Each row has a name. Each piece below is followed by the name of the row it came from, unless a question asks for something else. Each question is about the rows just above it. Places in a row count from 1.

B: [140  80 167 138 154 128 161 107 152 126]
F: [ 98 129  87 152 111 166 155 153 108 118]
H: [176 112 110 101 120 145 142 137 112  62]
Y: [144 122 152 174 119 108 164 130 215 148]
A: [159 159 123 115 113  82  96 133  96 154]
M: [208 126 116 113 111 112 137  93 174  94]
W: [135  75 109 104 146 131 121 113 157  69]
[93] is at row and place	M, 8
[109] is at row and place	W, 3
Row and place of [118] in the named rows:	F, 10

L: [ 99  31 142 119]
P: [155  66 181 111]
N: [127 110 123 144]
D: [103  85 130 119]
J: [ 45 116  87  94]
E: [46 87 83 68]
C: [ 90  84 107 126]
R: [192 161 154 180]
K: [ 91 100 138 114]
U: [112  95 111 149]
Z: [145 113 145 102]
S: [190 171 150 144]
Row and place of [94] in the named rows:	J, 4
[138] is at row and place	K, 3
Where in the named rows is [112]?	U, 1
[123] is at row and place	N, 3

Q: [139 182 124 112 112 165  77 183]
T: [ 68 220  95 123 132 120 107 125]
X: [139  94 124 168  70 120 121  94]
Where in the named rows is [183]?	Q, 8
[95] is at row and place	T, 3
Row and place of [125] in the named rows:	T, 8
Where in the named rows is [121]?	X, 7
Row and place of [70] in the named rows:	X, 5

pigit: [ 23  84  38 147  73 190 120  82 145  77 194  68 120  77  82]
Dulit: [ 23  80  38 147  73 190 120  82 145  77 194  68 120  77  82]
bimed: [ 23  85  38 147  73 190 120  82 145  77 194  68 120  77  82]
find: [ 23  80  38 147  73 190 120  82 145  77 194  68 120  77  82]	Dulit
Where do [ 23  85  38 147  73 190 120  82 145  77 194  68 120  77  82] appear?	bimed
Where in the named rows is [80]?	Dulit, 2
Row and place of [84] in the named rows:	pigit, 2

rega: [ 95  60 153 129 164 131 113 147  90  58 163 109  16 130 171 169  81 116
 166 111 111 108  78  89 100 217 160 167 141 114 167 169 163 101]
Bof: [ 95  60 153 129 164 131 113 147  90  58 163 109  16 130 171 169  81 116
 166 111 111 117  78  89 100 217 160 167 141 114 167 169 163 127]
talit: [ 57  62 137 109 175 166 125 116  87  61 176  89  30 105 145 150  90 120
 213 114 137 108 101 125 111 144 124  86 164 114 164  89 203  63]
Where in the named rows is [117]?	Bof, 22
Where in the named rows is [176]?	talit, 11

lini: [ 53 111 123 117 136 101  79  91 157 209  77 163 101  84 119  65  81  97
 123 135 125 146 186 149 133 115  97 182 135 122 113 128 118  88]
bedup: [217 159 138 123 135 110 106 109 131 169 169 101  26 114  96 182 106 115
 179 124 140 107 121  57 111 137 117 122 128 137 134 127 157 139]
Nimog: [ 46  96 115 122 110 136 190 121 136  88 118 103 209 131 168 159 118 100
  84 164  98 152 115 109 150  99 128 140 136 159 136 125 144 191]
Row and place of [139] in the named rows:	bedup, 34
Row and place of [149] in the named rows:	lini, 24
[77] is at row and place	lini, 11
Row and place of [144] in the named rows:	Nimog, 33
[113] is at row and place	lini, 31

vedi: [167 118  94 121 136  52 113 160  95  70 111  86 164  88  51 139 193]
pebo: [159  84 133  96 202 126  68  91  92 166 107  46 200 119 101  73  96]
Tal: [128 129 129 127 129 126 127 127 126 127 128 127 130 184 127 128 127]
lirod: [218 182 156 140 144 124 135  91  38 140 185 110 146 185  84 136 135]
Where in the named rows is [95]?	vedi, 9
Row and place of [159] in the named rows:	pebo, 1

keme: [ 82  63 166 125 116  90]
muge: [111  63 195  68 162  99]
basak: [165 108 154 194 120  64]
gok: [138  49 141  59 187 179]
kom: [204  98 164 187 138  78]
dege: [ 97 137 103 167  70 106]
kif: [ 42 121 153  85 111 125]
bopo: [180 144 162 191 108  73]
ludi: [ 98  95 175  50 161 159]
[97] is at row and place	dege, 1
Row and place of [95] in the named rows:	ludi, 2
[42] is at row and place	kif, 1
Row and place of [64] in the named rows:	basak, 6

roze: [148 120 155 203 154]
vuza: [115 203  36  63 207]
Faf: [ 93 203  36  63 207]
Bitan: [116 188 171  91 191]
Where in the named rows is [154]?	roze, 5
Where in the named rows is [148]?	roze, 1
[155] is at row and place	roze, 3

tomab: [169 115 100 118 120 154 100 147 147  58 128 149 123  86 165  98 125 133
 121 157  98  97 120 119 115 137 105 171 145 128 125 135 132 173]
Bif: [ 98 153 136 115 147 117 161 118  97 155 129 125 137 152 129 166 124 131
 135 110 145 156 110 133 116 134 130  89 128 122 140 146 119 117]
tusi: [144 117 120 132 120 135 128 134 141 110 131 131 124 113 130 109 130 127
 124 137 117 112 128 126 132 126 126 148 141 130 123 121 131 137]
Tugod: [110 128 163 167 106 107 115 112 128 202 128  95 123 158  60 128 141 114
 130 110 152 129 176 133 181 100 167 125 156 136 113  80 139  71]
pes: [121 156 128  99 152 134 155 133  97 102 148 143 134 123 169 156 117 137
 130 128 128 141  91 128  90 141 105 128  96 120 143 164 116 155]
Rav: [132 133 122 128 128 133 131 131 124 113 134 133 129 120 142 129 126 131
 127 132 123 126 122 127 119 134 119 132 128 127 130 135 128 138]
Tizi: [141 112 130 140 113 128 108 130 148 126 128 124 123 121 117 105 133 124
 127 128 125 113 144 126 142 121 135 147 128 133 120 110 134 124]
faden: [ 87 122 167 156 122  99 140 105 129 217  96  95 129 178  64 128 128 117
 135  97 128 154 162 128 169 106 167  95 131 127 123  99 131  65]
varum: [ 97 147 141 124 141 112 155 116 106 166 121 117 132 158 128 156 126 128
 134 108 148 128 123 133 127 127 138  91 105 124 136 135 123 105]
novif: [154  85 137 128  92 130  79 131 178 132 110 115 116 115 128  75 140 117
 128 141 121  96 172 124 172 106 147 171 181 140 105  80 144 113]
[60] is at row and place	Tugod, 15
Where in the named rows is [109]?	tusi, 16
[ 87 122 167 156 122  99 140 105 129 217  96  95 129 178  64 128 128 117
 135  97 128 154 162 128 169 106 167  95 131 127 123  99 131  65] is in which row?	faden
[173] is at row and place	tomab, 34
find: [169 115 100 118 120 154 100 147 147  58 128 149 123  86 165  98 125 133
 121 157  98  97 120 119 115 137 105 171 145 128 125 135 132 173]	tomab

leda: [209  62 112 193 122  53  59]
nesim: [ 98 241 196 141 114 132 145]
lik: [209  62 112 193  37  53  36]
fakal: [209  62 112 193 122  53 195]
[195] is at row and place	fakal, 7
Row and place of [196] in the named rows:	nesim, 3

nezuk: [ 92 128 203 128  47]
Fabuz: [ 96 164 171  55 170]
Rege: [155 151 229  61 153]
bitis: [ 69 120  46 223 114]
bodug: [ 48 136  43  47 150]
[229] is at row and place	Rege, 3
Row and place of [153] in the named rows:	Rege, 5
[48] is at row and place	bodug, 1
Row and place of [136] in the named rows:	bodug, 2
Where in the named rows is [150]?	bodug, 5
Where in the named rows is [114]?	bitis, 5

